data = array([764, 270, 339, 335, 129, 608, 659, 367, 463])
The second entry is 270
The entry just right of 659 is 367
What is the third entry from the left?
Answer: 339
What is the last entry?
Answer: 463
What is the 3rd largest entry?
Answer: 608
